In the data rows, the value 128 means zero.
Some points:
np.array([101., 153., 138., 112., 107., 123., 133., 106., 113., 99., 91., 126., 100., 110., 90.,
          136., 114., 141., 116., 124., 108., 135., 121., 139., 103., 146., 112., 159., 106., 135.,
          120., 148.])
np.array([102., 110., 128., 108., 128., 116., 114., 164., 147., 154., 122., 110., 135., 120., 111.,
          141., 133., 133., 139., 180., 140., 95., 151., 136., 126., 79., 100., 133., 140., 126.,
          130., 178.])
np.array([110., 133., 141., 156., 146., 87., 145., 158., 165., 144., 155., 115., 157., 141., 159.,
          190., 136., 103., 165., 137., 154., 98., 164., 174., 149., 115., 129., 137., 162., 82.,
          120., 159.])
np.array([131., 94., 152., 90., 150., 121., 124., 150., 141., 163., 162., 130., 157., 145., 159.,
          110., 153., 88., 164., 129., 151., 97., 165., 118., 153., 86., 126., 115., 149., 108.,
          138., 109.])
np.array([158., 141., 88., 204., 162., 143., 95., 77., 69., 119., 112., 133., 156., 151., 106.,
          160., 155., 117., 131., 115., 169., 174., 127., 92., 158., 157., 175., 123., 161., 162.,
          175., 103.])
np.array([133., 88., 130., 116., 129., 110., 129., 145., 143., 145., 118., 158., 126., 149., 133.,
          193., 143., 82., 143., 173., 143., 93., 137., 148., 153., 100., 125., 157., 157., 91.,
          123., 133.])
np.array([165., 96., 151., 92., 141., 177., 144., 128., 139., 140., 148., 165., 139., 147., 159.,
          152., 138., 146., 155., 137., 132., 143., 154., 146., 132., 149., 141., 156., 134., 147.,
          144., 138.])
np.array([118., 113., 109., 179., 118., 92., 111., 104., 92., 117., 97., 110., 138., 123., 105.,
          100., 133., 72., 101., 132., 128., 85., 97., 125., 132., 87., 89., 120., 131., 86.,
          93., 119.])
np.array([116., 148., 120., 153., 99., 112., 88., 172., 132., 140., 102., 117., 118., 123., 105.,
          120., 97., 151., 106., 123., 99., 116., 103., 155., 111., 127., 103., 110., 104., 117.,
          102., 125.])
np.array([119., 139., 163., 106., 163., 116., 163., 114., 146., 131., 159., 98., 145., 123., 160.,
          134., 107., 145., 167., 146., 105., 91., 167., 114., 100., 123., 100., 116., 124., 118.,
          112., 139.])
np.array([172., 153., 151., 144., 150., 152., 138., 124., 124., 127., 129., 171., 125., 151., 110.,
          177., 135., 117., 114., 149., 113., 149., 105., 132., 123., 149., 142., 141., 121., 158.,
          147., 122.])
np.array([118., 115., 119., 110., 98., 110., 118., 158., 130., 126., 117., 86., 98., 86., 122.,
          96., 101., 129., 119., 112., 99., 113., 135., 113., 110., 110., 95., 115., 103., 113.,
          100., 128.])
np.array([167., 94., 97., 185., 179., 85., 105., 133., 118., 159., 94., 127., 145., 133., 96.,
          106., 140., 85., 94., 123., 141., 91., 95., 115., 148., 90., 113., 123., 142., 85.,
          110., 106.])
np.array([121., 152., 136., 145., 124., 134., 158., 95., 135., 101., 176., 103., 101., 100., 161.,
          113., 97., 152., 153., 126., 101., 146., 145., 133., 96., 153., 123., 142., 91., 142.,
          117., 119.])
np.array([116., 120., 134., 109., 114., 114., 89., 130., 110., 110., 98., 148., 98., 125., 102.,
          156., 108., 107., 97., 140., 122., 112., 104., 127., 129., 117., 112., 150., 127., 119.,
          126., 170.])
np.array([105., 125., 92., 170., 102., 126., 98., 158., 126., 135., 102., 143., 107., 124., 109.,
          135., 105., 125., 109., 128., 111., 118., 104., 153., 102., 129., 111., 157., 104., 104.,
          94., 173.])
np.array([143., 66., 88., 115., 105., 132., 98., 131., 114., 120., 107., 148., 115., 136., 104.,
          114., 115., 113., 107., 96., 115., 131., 108., 120., 105., 120., 106., 124., 105., 104.,
          88., 136.])
np.array([151., 87., 157., 103., 153., 140., 144., 138., 142., 144., 153., 160., 162., 170., 136.,
          135., 154., 124., 136., 163., 154., 105., 145., 136., 150., 142., 159., 165., 148., 126.,
          141., 129.])
np.array([103., 149., 87., 120., 110., 118., 94., 108., 90., 74., 108., 142., 109., 126., 110.,
          140., 109., 138., 102., 140., 105., 146., 102., 152., 109., 128., 118., 171., 103., 134.,
          112., 162.])
np.array([96., 170., 95., 193., 103., 93., 111., 134., 119., 119., 136., 139., 118., 128., 130.,
          116., 121., 157., 128., 117., 100., 138., 118., 95., 101., 142., 121., 134., 103., 139.,
          115., 111.])
np.array([89., 138., 152., 101., 96., 158., 165., 107., 142., 113., 106., 122., 115., 112., 117.,
          129., 103., 163., 110., 133., 99., 161., 123., 120., 100., 167., 139., 113., 98., 166.,
          134., 125.])
np.array([106., 166., 123., 123., 114., 117., 130., 116., 122., 99., 124., 80., 98., 86., 128.,
          86., 107., 114., 132., 82., 104., 144., 133., 117., 105., 123., 115., 116., 107., 135.,
          113., 120.])
np.array([145., 140., 151., 128., 125., 133., 158., 147., 168., 124., 155., 131., 112., 119., 131.,
          138., 122., 133., 96., 105., 132., 114., 92., 119., 112., 132., 124., 110., 132., 127.,
          127., 123.])
np.array([109., 147., 115., 116., 100., 118., 95., 121., 90., 111., 105., 109., 100., 98., 104.,
          152., 105., 119., 98., 117., 106., 105., 130., 103., 107., 149., 133., 126., 99., 127.,
          106., 136.])
np.array([161., 116., 152., 78., 153., 153., 145., 110., 130., 131., 140., 157., 113., 141., 158.,
          142., 138., 97., 145., 144., 139., 141., 146., 158., 149., 109., 134., 109., 151., 131.,
          151., 140.])
np.array([101., 160., 126., 118., 106., 183., 109., 101., 103., 89., 103., 86., 105., 79., 95.,
          86., 108., 161., 112., 93., 109., 159., 127., 94., 108., 158., 135., 89., 113., 159.,
          139., 104.])
np.array([157., 135., 154., 102., 153., 116., 155., 122., 144., 141., 154., 161., 143., 157., 155.,
          136., 144., 110., 153., 133., 161., 146., 172., 119., 149., 121., 137., 121., 156., 124.,
          146., 124.])
np.array([101., 151., 123., 150., 105., 127., 139., 109., 117., 96., 142., 95., 100., 85., 147.,
          97., 103., 144., 138., 79., 102., 161., 137., 121., 108., 132., 109., 114., 108., 153.,
          129., 123.])
np.array([136., 129., 156., 141., 149., 117., 160., 139., 160., 150., 154., 125., 132., 137., 158.,
          124., 142., 129., 161., 128., 147., 125., 165., 78., 162., 129., 152., 89., 140., 154.,
          156., 100.])
np.array([107., 107., 98., 152., 125., 100., 108., 184., 158., 165., 135., 77., 165., 119., 159.,
          115., 172., 146., 144., 129., 155., 96., 150., 142., 108., 108., 91., 148., 112., 127.,
          118., 151.])
np.array([133., 161., 116., 161., 126., 79., 128., 102., 105., 122., 153., 125., 132., 121., 157.,
          130., 142., 106., 163., 143., 140., 111., 172., 138., 140., 116., 133., 126., 139., 120.,
          130., 120.])
np.array([157., 146., 155., 125., 134., 173., 156., 103., 129., 139., 145., 147., 154., 161., 139.,
          145., 166., 152., 134., 146., 150., 150., 147., 158., 159., 150., 171., 177., 151., 151.,
          167., 173.])
np.array([133., 131., 148., 142., 125., 126., 158., 147., 164., 138., 159., 144., 122., 130., 148.,
          160., 110., 121., 127., 157., 126., 106., 112., 177., 131., 106., 117., 177., 157., 105.,
          129., 181.])
np.array([134., 131., 158., 106., 107., 154., 150., 145., 157., 141., 106., 170., 126., 156., 120.,
          103., 139., 139., 109., 123., 151., 151., 93., 144., 132., 111., 124., 113., 118., 142.,
          130., 112.])
These points spread out most along one direction. Take the direction at right angles to it along which they spread out most. Then take the direction at right angles to both along which they spread out most. Go by this last direction. How far along it is each point below, from 0 to 99? 50 is the average, and the first point above lies past it. One standard deviation of the points above along it is 16.
np.array([170., 111., 86., 90., 126., 147., 121., 96., 98., 133., 118., 104., 165., 137., 114.,
          58., 153., 162., 127., 66., 140., 159., 100., 63., 149., 164., 174., 64., 152., 158.,
          171., 78.]) 67
np.array([105., 154., 108., 106., 105., 102., 92., 109., 92., 106., 104., 111., 102., 102., 120.,
          134., 107., 125., 104., 101., 108., 129., 96., 113., 107., 142., 125., 132., 109., 127.,
          102., 103.]) 57
np.array([164., 106., 151., 123., 149., 126., 153., 160., 174., 163., 148., 154., 159., 157., 155.,
          115., 158., 117., 159., 169., 149., 120., 163., 146., 153., 107., 134., 148., 150., 108.,
          118., 146.]) 41
np.array([100., 160., 92., 118., 107., 188., 108., 104., 94., 93., 105., 91., 100., 95., 110.,
          108., 106., 165., 102., 126., 109., 159., 103., 103., 109., 156., 135., 104., 110., 162.,
          143., 90.]) 59
np.array([138., 151., 166., 129., 115., 140., 165., 105., 137., 101., 138., 179., 108., 144., 123.,
          165., 99., 114., 148., 122., 109., 158., 114., 151., 135., 129., 132., 184., 107., 108.,
          102., 133.]) 58
np.array([133., 100., 152., 73., 161., 152., 153., 131., 139., 153., 162., 136., 129., 132., 160.,
          104., 142., 124., 157., 173., 162., 125., 130., 134., 164., 102., 125., 99., 153., 106.,
          132., 143.]) 37
np.array([156., 154., 129., 120., 154., 141., 158., 99., 129., 113., 156., 110., 157., 135., 161.,
          111., 158., 143., 160., 98., 152., 155., 164., 91., 157., 168., 183., 89., 154., 163.,
          183., 67.]) 49
np.array([101., 95., 95., 165., 150., 92., 101., 176., 143., 179., 118., 111., 173., 142., 89.,
          137., 158., 73., 89., 125., 132., 109., 105., 142., 134., 98., 103., 127., 133., 93.,
          108., 101.]) 60
np.array([150., 71., 147., 144., 162., 152., 107., 107., 94., 126., 120., 142., 161., 152., 121.,
          114., 159., 174., 112., 121., 157., 143., 110., 102., 156., 154., 178., 90., 158., 147.,
          168., 97.]) 77
np.array([101., 125., 105., 108., 105., 136., 119., 166., 146., 139., 95., 136., 116., 124., 96.,
          119., 94., 177., 105., 130., 104., 130., 102., 176., 106., 152., 129., 122., 110., 140.,
          125., 134.]) 51
